(in the rows, 128 means zero)
Rotation paths and how fast each direction turns (degrees each step):
Each turn is a multiple of 5 degrees from 10 to 175, or 0.
Each row of a path follows its step; steps can be skipped.
Rotation 1:
step 1: [133 125 123 127 148 123 115 122 129 130 126 120 132 124 137 124 133 122
 133 130 128 122 132 115 130 115 131 137 142 126 121 134 115 119 123 126
 128 153 125 121 121 118 121]
step 7: [116 129 141 116 134 120 127 131 118 125 129 116 145 127 132 124 124 133
 136 118 118 121 110 120 127 129 123 130 136 122 144 135 135 122 125 132
 133 143 126 131 122 122 114]
step 8: [129 138 130 130 133 143 131 126 118 135 128 118 136 134 147 127 123 117
 122 130 128 129 122 119 131 116 130 127 144 120 121 143 127 124 121 132
 123 131 129 145 136 143 131]
step 11: [127 125 132 126 120 122 111 122 121 121 111 118 125 125 137 129 119 115
 130 129 118 138 126 122 122 109 137 124 129 118 134 133 130 130 135 122
 114 143 116 136 130 122 127]
step 12: [132 129 119 128 133 133 130 122 118 135 110 119 129 130 126 124 128 127
 134 123 119 135 150 131 140 128 136 117 147 120 118 140 138 117 129 134
 126 122 125 129 115 125 126]
step 13: [126 127 139 134 118 123 143 118 116 126 117 129 124 123 130 116 114 125
 128 117 116 133 132 114 114 121 126 124 135 131 141 133 120 133 132 131
 126 133 115 118 117 120 124]
step 14: [137 132 116 136 136 112 123 123 115 123 132 121 132 126 135 123 122 128
 139 128 119 143 134 119 128 122 129 131 144 119 133 131 129 115 124 130
 136 133 136 144 114 128 138]
step 16: [123 142 128 127 146 123 134 127 114 134 135 126 131 127 131 114 129 117
 128 126 122 121 133 118 128 118 116 133 149 122 117 131 112 121 129 126
 138 137 126 126 119 129 121]
step 17: [119 124 141 125 121 130 118 116 126 134 123 128 137 136 136 140 120 122
 132 139 127 139 120 110 114 126 131 137 139 132 126 138 125 122 129 139
 140 141 136 128 120 128 130]
step 19: [116 118 135 128 130 129 122 137 127 130 110 122 121 131 130 126 122 117
 108 134 119 133 128 117 132 116 132 134 141 139 119 140 130 129 134 121
 131 138 123 119 116 132 122]
Speeds:
[124 129 126 128 127 127 126 124 121 129 126 133 124 122 124 128 129 130
 130 128 128 131 130 127 125 126 129 126 129 124 126 128 126 129 130 129
 132 127 127 128 128 128 132]  20
[122 122 132 129 125 127 126 126 131 126 129 131 129 127 132 128 125 128
 126 127 129 126 128 129 123 123 126 125 124 128 128 128 131 131 130 131
 129 128 127 128 126 126 126]  170
[125 124 130 133 132 128 129 132 128 131 127 129 127 126 127 122 128 129
 128 125 130 125 125 127 129 129 130 133 129 129 130 132 124 130 129 125
 130 130 125 128 127 126 128]  120
[130 123 129 124 129 132 126 127 131 130 129 125 127 123 128 129 133 127
 126 127 126 133 131 127 129 126 127 131 126 128 126 133 129 129 130 128
 128 130 127 126 134 128 125]  40
[128 126 128 126 128 131 132 127 127 128 128 122 123 128 127 129 129 124
 131 126 133 126 132 130 125 127 128 129 125 127 132 128 128 123 129 128
 124 128 127 131 124 128 131]  25
Rotation 2:
step 1: [125 142 125 141 129 119 143 136 123 134 124 137 133 151 126 137 121 125
 124 115 125 130 127 134 113 126 143 125 130 132 119 131 119 126 133 131
 127 124 118 139 115 132 139]
step 2: [127 143 127 132 127 117 121 126 103 129 127 136 140 131 128 155 128 123
 117 117 127 126 136 131 133 128 122 133 132 135 120 125 134 119 132 141
 127 131 137 127 115 124 123]
step 3: [125 132 125 127 129 126 124 132 124 143 138 135 126 136 110 147 117 117
 119 132 114 128 115 129 127 120 123 128 138 130 117 132 137 114 128 127
 128 107 129 137 133 117 134]
step 4: [118 142 127 135 128 116 126 138 127 125 123 126 144 132 127 138 116 122
 127 137 110 135 122 124 129 134 134 104 127 128 120 131 127 135 137 125
 132 121 134 133 115 114 135]
step 5: [124 132 121 129 129 120 108 132 123 117 125 125 135 125 128 151 110 133
 126 123 120 128 126 142 138 121 127 121 133 110 134 113 135 128 131 134
 120 119 136 122 133 127 127]
step 8: [130 123 118 127 128 115 134 130 113 135 135 127 129 127 119 147 130 120
 117 114 124 116 125 144 137 115 133 131 146 129 120 120 137 117 125 140
 124 125 127 124 124 131 125]
step 12: [126 147 133 130 123 129 121 136 129 134 131 139 129 147 119 142 105 134
 126 119 122 135 119 127 114 127 130 117 114 134 123 126 131 130 138 124
 121 124 126 134 127 141 135]
step 15: [126 124 126 129 131 118 120 143 128 131 129 130 139 133 125 134 125 125
 131 125 105 139 111 135 126 122 132 122 130 145 113 116 135 128 131 120
 135 116 128 138 118 124 142]
step 16: [122 137 118 131 131 107 126 140 121 122 111 127 140 123 135 134 120 126
 123 126 123 121 132 143 137 124 133 119 141 118 124 120 118 122 132 129
 138 114 137 122 123 119 134]
step 17: [118 132 120 125 122 118 121 130 135 135 119 135 123 128 131 151 105 132
 123 114 120 117 109 133 132 128 124 127 132 124 134 128 136 118 130 125
 130 125 128 126 123 143 136]
Speeds:
[128 128 130 126 126 128 122 126 126 128 130 125 132 127 133 130 131 129
 131 127 125 134 130 126 127 130 131 127 126 131 126 124 127 127 126 128
 128 131 133 130 125 133 129]  135
[127 131 129 130 126 123 131 126 129 132 128 125 129 127 131 126 131 124
 128 129 131 129 128 127 126 130 132 123 134 126 127 131 123 126 131 128
 127 126 129 128 132 129 126]  145
[122 126 132 128 129 132 131 129 127 132 126 130 123 131 131 131 128 123
 125 131 130 127 131 128 128 126 129 131 126 128 128 129 126 128 128 133
 128 127 131 127 124 131 130]  40
[132 131 124 131 123 130 130 125 123 129 128 125 126 128 123 126 128 125
 128 126 129 128 128 128 126 129 127 128 125 132 131 129 129 125 128 132
 127 129 129 126 129 129 133]  65
[129 125 127 124 129 125 126 126 127 121 123 129 129 129 129 131 130 125
 129 127 132 126 132 132 128 132 128 125 129 126 128 132 130 130 126 132
 127 130 128 127 127 125 129]  125
Rotation 3:
step 4: [130 134 132 116 118 132 120 125 122 124 135 124 126 137 102 136 126 116
 127 136 141 117 125 134 114 118 134 128 135 134 131 128 130 126 127 133
 131 131 129 129 130 136 109]
step 5: [134 138 128 133 105 105 122 122 123 134 131 114 130 133 126 132 134 120
 128 123 130 122 140 121 134 129 124 132 134 131 129 119 145 138 128 128
 120 132 136 133 132 127 119]
step 6: [135 117 135 137 118 108 124 125 121 116 120 137 115 132 130 135 135 127
 117 134 140 127 120 127 117 125 121 136 124 129 115 120 130 124 141 134
 121 122 136 135 122 124 129]
step 9: [129 121 139 134 118 114 123 119 130 127 130 135 124 135 132 124 130 129
 127 136 116 131 117 136 124 126 138 145 124 131 124 122 124 140 134 143
 123 113 136 123 112 130 116]
step 10: [133 129 127 122 137 117 113 119 143 126 144 118 127 133 130 131 126 123
 138 127 140 124 135 130 113 122 127 134 119 121 129 137 121 125 136 150
 119 130 131 126 123 134 125]
step 11: [131 127 120 112 124 131 133 125 121 127 139 119 136 129 136 126 134 103
 123 129 138 124 132 139 128 123 120 143 123 142 123 125 124 133 130 124
 114 131 133 134 125 134 115]
step 14: [127 134 120 132 116 126 128 113 117 120 132 117 124 136 133 139 142 126
 120 119 141 120 123 129 125 129 117 136 130 144 114 125 136 127 128 134
 110 125 127 128 134 133 128]
step 16: [141 142 141 125 115 116 111 133 124 131 135 122 124 136 114 133 139 126
 133 130 124 121 135 135 130 124 125 125 130 130 129 125 114 138 142 137
 131 116 137 130 131 123 124]
step 17: [135 123 129 136 122 116 117 129 123 133 130 125 120 147 130 129 134 123
 125 130 131 124 118 119 120 129 125 139 130 143 134 132 127 127 121 146
 104 129 128 137 122 128 119]
step 18: [131 120 129 135 125 107 132 120 134 118 130 123 138 127 122 125 120 116
 128 124 132 134 126 124 118 119 118 139 118 127 115 135 124 142 133 134
 128 129 136 127 115 137 112]
Speeds:
[126 127 125 124 132 126 127 124 133 127 132 130 129 129 137 123 127 127
 131 130 125 130 128 129 129 127 131 128 129 128 128 128 125 125 130 125
 126 127 129 128 128 129 124]  35
[126 129 130 124 128 129 127 130 125 132 126 130 126 130 125 125 127 125
 131 126 126 123 128 129 127 132 129 128 130 133 132 129 125 128 129 124
 133 126 132 129 131 129 125]  90
[130 131 131 129 129 125 132 125 128 131 131 133 129 128 129 124 127 124
 126 125 130 127 130 125 129 126 126 130 129 126 128 126 125 128 130 131
 133 133 125 131 129 127 131]  145
[128 126 124 128 129 132 133 125 130 123 129 126 125 126 126 129 130 127
 130 127 134 129 128 127 127 132 124 129 126 129 125 132 123 127 128 126
 130 128 128 131 126 128 127]  95
[131 128 131 130 128 127 124 132 128 125 129 129 128 130 130 126 128 132
 126 125 123 129 124 125 131 127 124 126 126 129 127 134 123 131 126 130
 128 126 130 133 128 128 127]  40
[127 127 130 130 127 128 126 127 135 131 131 125 130 124 126 131 124 130
 128 126 129 131 125 127 124 124 128 126 128 129 130 130 128 128 129 128
 133 130 131 126 132 127 125]  130
